Each named move below is a turn or a mirror, shown by a few rows before and after it. Which moves, in which order, take the first row of each later pair to the second? The first pair is answered.
Q785:
 -1   1  13   8  -6  14  -4   8  10  22 -15 -29   4 -17  -7   5 =>  -2   2  15   8  -4  13  -3   5  11  21 -16 -27   1 -16  -7   7
 13 -18   6  17   2 -13  50  25 -13  36   7 -13   8 -22 -26  -2 => -18   6   4  15  27 -18  35 -22  11   9 -12 -16 -21 -52  -6 -11
 14   8  -2 -14  -6   8 -26   2  -8 -16  -5   7   0  20  14   4 =>  12  10  -2 -13  -5   7 -26   0  -6 -18  -6   6  -3  21  12   3
 -3   2   1  12  -7 -14  -8   8  12  13  20   6  18   9  13  -6 => -13   9  -1  10   1 -13 -12  -5  18   8  15   5   9   2  17  -7
Q168:
 20  -6   4  -7 -10   7  -1   5 -30 -16 -23 -13 -14 -17 -11  18 =>   8   0   5  -7  -1   0   5  -6 -23 -20 -23 -15 -18 -23  -7  16
 -9   6   3 -11   4  -6   3  -8  -3 -13  13  -3 -15  26  25   2 =>   6   0  -2 -10  -7   1  -4   6  -8  -7  13   1  -6  34  17   2
 -6  25 -15 -18 -12  -5   4  -2 -13 -57  12  -8 -13  16   6  -4 =>   5  18 -19 -17 -18   0  -3  11 -19 -52  13  -1  -6  25  -2  -2
 -5 -18  37 -13  13 -15  40 -18 -32 -11 -11 -49 -34  13 -20   4 =>  22 -28  33 -13  -8  -2  26  11 -42  -2 -11 -44 -18  30 -34   6
Q590:
 22  26  -7 -11  -7 -13 -15  14 -23 -37 -16 -19 -12 -12   6  15 =>  36  15  -2   3 -12  -9  -6  34 -27 -11 -17 -20   6 -13 -10  15
-20   4   9  -5  29 -10  11  -4   4  -2  21  -7  -3   2   3  -7 => -10  -1   4 -16  17  -7   3   4  -6  -9  28  -1   2  24   5  -1
-11  22  11 -16   4 -17   1  -3  -1 -13   6   4  15  -2   5  -3 =>   1  17  11 -16  -6 -14  -1  11  -7  -5   7   5  25   9  -1  -2
Q388:
  0  14  12  16  10   9  36  -7  16  35  -1 -17 -17 -30  -9  -8 =>  37   1   7   7 -19  24  19  28  -5  34  -4 -12  -6  -2 -24   1
  6  19 -10  15  -2  -8 -10  -6  -1   6  28  12  -8  35  17 -21 =>   6  17 -10  13  -1  -8 -10  -9  -8  -3  28  11 -14  37  17 -15
-23  -3  14  -3  15 -13  -3 -20  16  22  20  11  -7  20  16 -20 =>   2 -14   7  -7  -7  -2 -16   5   3  26  21  15   2  39   4 -15
Now pairs of rows:
Between the rows of a pair lie 2 to 3 moves.
-32  -9  15  33   8 -24  27  23  25  17  23 -12  21   8 -14  -9 => -33   4  -2  14  -3 -13 -14  11  43 -10  27  11  16  37   6 -18
Q785, Q590, Q388
 -9  16  -9   3  -2  14 -38 -19  20  -8 -17   6 -11  -6   6 -13 =>   9   8 -13  -1 -18  18 -42  -1  10  -5 -13  10  -1  10  -1 -10
Q590, Q785
 19 -17   6  18  -4   8  15  15  11  42   8  -3  20  -2  -9   5 =>  15 -18   8  15  -1   1  27  14   3  35  16  -6  17   5  -4   8
Q590, Q785
  7  15   0  37   0  29 -13  19  27  25  25   6  20  23 -14   7 =>  -6  31  -6  31   9  33 -33  -5  40   6  11   7   1  10  -3   2
Q785, Q168, Q590
 34 -20  19 -20  -7 -19  33  11 -54 -37 -17 -33 -24 -12 -36  26 =>  -7  15  17  13  19  -6 -14 -32  30 -16 -46 -19 -30 -68 -22  -8
Q388, Q168, Q785
 49  -9  -8 -19 -30  21 -34  26 -57 -33 -43 -20 -25 -11 -31  20 =>  48  -9  -4  -4 -23  23 -30  31 -48 -15 -51 -25 -18 -33 -41  17
Q785, Q590
-18  23   9  23  17 -11  10   4   4  11  -7  -9  -9 -44  -6 -32 =>  22   8  -7  -3 -25   4 -12  44 -26  -5  10   8  11  21 -10 -21
Q590, Q590
 -4  18 -16  -9  -7  10 -17  -9  16  -6   4   8  -3  20  24 -17 =>   1   5  -9  -6 -10   6  11   9   1  11  20   7  14  33  17 -10
Q785, Q168, Q785
  8  -8   2  23 -16  16 -14  15   4  22   0   7  20 -15 -13   6 =>   8 -14   5  22 -16  13   3  17  -5  24   9   3  22 -10 -14   9
Q590, Q785
 -2 -11   2  17 -21  -1  -3   7 -25  24  -7   3  23   8  12  -5 => -24   0   5  19   2  -9   4 -22 -14  12 -15  -5   2 -17  22  -7
Q590, Q388, Q168
-14  19  -1   3   9   5 -26 -19  29  15  -2  21   0   6  21 -13 =>   5  17  -5 -10 -10  13 -42  -7  11   1  -5  22  -4  21  16  -6
Q388, Q785
  7  11  -7   2 -12  20 -28  10  26  13   1  22  23  14  -2 -17 =>  15  10  -8  -6 -19  21 -29  16  17   2   1  21  18  20  -4 -11
Q168, Q388
 -5   2   5  -8   0  -4   7  -5 -33 -39  -9 -11 -33   5   6  22 => -14  -6  18  20  12 -11  39   4 -21   7  -6 -18 -16 -22  -8  19
Q785, Q590, Q388
-14  14  -7  -7   6 -16  -5 -16  28  -5  17  18  -5   1   6  -8 =>  -5  13 -14  -9  -2  -9 -15 -10  24 -10  18  21  -2  13   6  -7
Q590, Q785
 -2  -8   7  -4   9 -21  53   4 -31   0  19 -11  -3  -1  12  18 =>  29 -15  -2  -6 -20   0  23  31 -38   7  11  -4   9  17  -5  19
Q785, Q168
 -2  18  -4  21  18   6 -26 -39  13 -12   1  -5 -19   1  10   0 => -12   8   4  25  27 -10  14 -39   2   1  17 -14 -11   6  12   4
Q785, Q168
  0  -8   8  24   1  19 -24  12  35  23  -5  10  26  -7  -9 -11 =>  -3 -14  13  23   1  12  -4  19  27  32   7   6  31  -2 -12  -8
Q168, Q785
 26  -1 -10  -6 -29  14 -28  12  -2  -7   4  17  15  28 -10  -4 =>  22  -8  -2 -22 -23  -3  10   8 -30 -22  16   5   3  33  -3  10
Q388, Q785
  0  -6   3  10  11 -13  43   2 -11  17  23  14   3  26  -6  17 =>  22  -5  -8  -6 -12   0   8   8 -26  -9  10  16  -6  40 -11  23
Q785, Q388, Q388
 29 -13  -9 -15 -32   9 -22  27 -24 -11  -4  -4   5  23 -17  12 =>  19 -15   8  10 -13   5   1  25 -19  18 -20 -21   6 -25 -36   9
Q590, Q168, Q388
 -9   2   4   6  24  -9   4  -8   4 -11 -12 -11 -18 -12   9 -15 =>   7   3  -2   8   9   9 -24   5  12  -4 -19  -2 -12  -6  -1 -17
Q168, Q785, Q388
-12  -4   1   5  12 -17  15 -29 -16  23  -3   3 -26 -33 -16   4 =>  -7  -1  -2   7   9 -15   1 -32 -12  22 -11   4 -30 -39 -21   3
Q168, Q590
  1  16  -8 -17 -16   1 -26 -26 -10 -21  -2  15 -34  -2  -7  30 =>   1  18  -5  -7 -12   6 -34 -27   1  -8 -14  13 -31 -23 -16  26
Q590, Q785
-11   5   3  -4   1  -9   1 -12   0 -12   1  -1  -5   0   7   1 => -13   4   7   7   4  -6   3  -9   8   5  -5  -4  -2 -14   0  -1
Q590, Q590, Q785
-13   3 -10 -18   4 -16  33 -10  -3  -5  34  -1   2  31  13   8 =>  -5   4 -10   8  -4   4   4   7  29  35  21  12  29  18  -4  -8
Q590, Q785, Q388
 -7 -35 -15  18 -10  -3  37  23 -20  11  22 -13  19  24  -6  13 => -10 -17 -32 -11 -20   5  -6   1 -12 -37  18  -1  -4  46  15   9
Q785, Q590
 12   3  16  -8 -16   2 -10   3  13  24  -3   1  19  19 -26   4 => -16  13  23  -9   8 -16  13 -26  19  12   4  -5   1   1  -7   3
Q168, Q785, Q590
-13  11  -3  21   3  10 -23  -8  36  17 -32   9  -7 -36 -21 -13 => -22  15  -4   3  10   0 -16 -28  18 -20 -34  -3 -35 -36  -7  -4
Q388, Q168
-14  11  -6 -22   8  -9  -2 -29  -2 -36   5   2 -27   1  20   5 =>  -1  15 -13  -9  -3  13 -43 -14  20 -19  -7  18 -11   3   9 -10
Q388, Q388, Q785
  3 -21   9  17  -3  -9  43  14  13  23  23   7   2  22 -22  -2 =>   6 -21  12  20  -2  -9  46  14   8  23  15   1  -3   9 -27   0
Q388, Q590, Q388
-13   2  -3 -13   0 -16  18 -18 -21 -18  20   0 -19  28  23  11 => -28   7   2  -1  12 -19  23 -28   1  -2  23   2 -12  12  25   3
Q168, Q388
  5  13  -1  -6  -2  10 -31 -15  -3 -25 -42 -15 -25 -33 -14   6 =>  -3   4   7 -12  10  -7  12 -18 -23 -29 -26 -28 -30 -33  -7  17
Q785, Q388
-18   8   1   4  13  -6   4 -23  24   4  23   3   7 -18  20   4 => -14   2   3  15  13  -2  10 -12  24  19  21   2  16 -23   9   3
Q590, Q590, Q590
 13 -13  -2  -7 -17  -2  10  26  -3   3  26  18  20  46   7   2 => -20  -3   6   9  11 -15  30   0  27  18  28  14  16  17  19  -7
Q388, Q388, Q785
 15  -3 -14  -1  -4  -3  -3  -6  -9 -29  24  31  10  48  16   0 =>  29 -17  -5  19  -8   5   7  20  -9  12  16  26  34  30  -9  -1
Q785, Q590
 12  -5 -14   3 -11  23 -17   8   6   8  -4  -3   4  -2 -21  -4 => -13   1  -5   7  14   3  12 -15  10   8   4 -12  -6 -24  -8  -5
Q168, Q785, Q590
 24 -10  10 -11 -11  14 -10  19  -9   5  -5   8  10  12   4   3 =>  16 -18  18  -1  -1   4  16  19  -6  22   0   2  15  -3   2   3
Q168, Q590, Q590
 13  -8   4 -10 -10  -1  19  16  -1  14  -3 -14  25  17 -10   6 => -13  14   0 -19   6  -6   1 -21  23 -13  -7  -6   1   8  13  -3
Q785, Q590, Q388
 39 -17   2   9 -24  22  -9  37 -11   9 -14  -3  11   3 -31   3 =>  34 -13  -2 -14 -25  14  -4  25 -29 -24 -14 -11 -11   7 -23  14
Q168, Q388, Q388
  6  -7   2 -19  -1  -7   6 -18 -39 -47 -21 -19 -32 -25  -9  24 =>  18 -23  10  -1  -6  -6  28   8 -44  -9 -16 -27 -12 -34 -30  26
Q785, Q590
 -5 -24  -1  -5 -29  36 -11  24  28  46  -1   1  30 -19 -22  20 => -54  -1   2 -20   7   8  11 -33  40   6   9  -8 -10 -34  15  18
Q168, Q785, Q590
-21   9   7  10  16 -12  -3 -21  29  14  -4  -5  -3 -17  21  -9 => -21   6   3 -11   8 -21   7 -20  10  -8  16  -1  -3  17  33   1
Q785, Q168, Q590
  3   8   5   2  10  15 -24   4  -4 -13 -28 -11 -19 -20  -4   1 => -13   9  13   4  21   2   2  -8  -4 -11 -19 -15 -23 -25   1   4
Q785, Q168
-12   4 -14 -11 -15  13  -9  -1  10 -10  -1  19   7   0  10 -11 => -19   1  -4   4  -3   7  10   0  15  10  -1  12  13 -22   5 -14
Q785, Q590, Q168
 -5  23  17  24  20  11   4  -1  11  43 -10   9   4 -35  10 -12 =>  23  16  -2  -9 -18  21 -24  22 -17   9   9  28  10  34  19   1
Q590, Q590
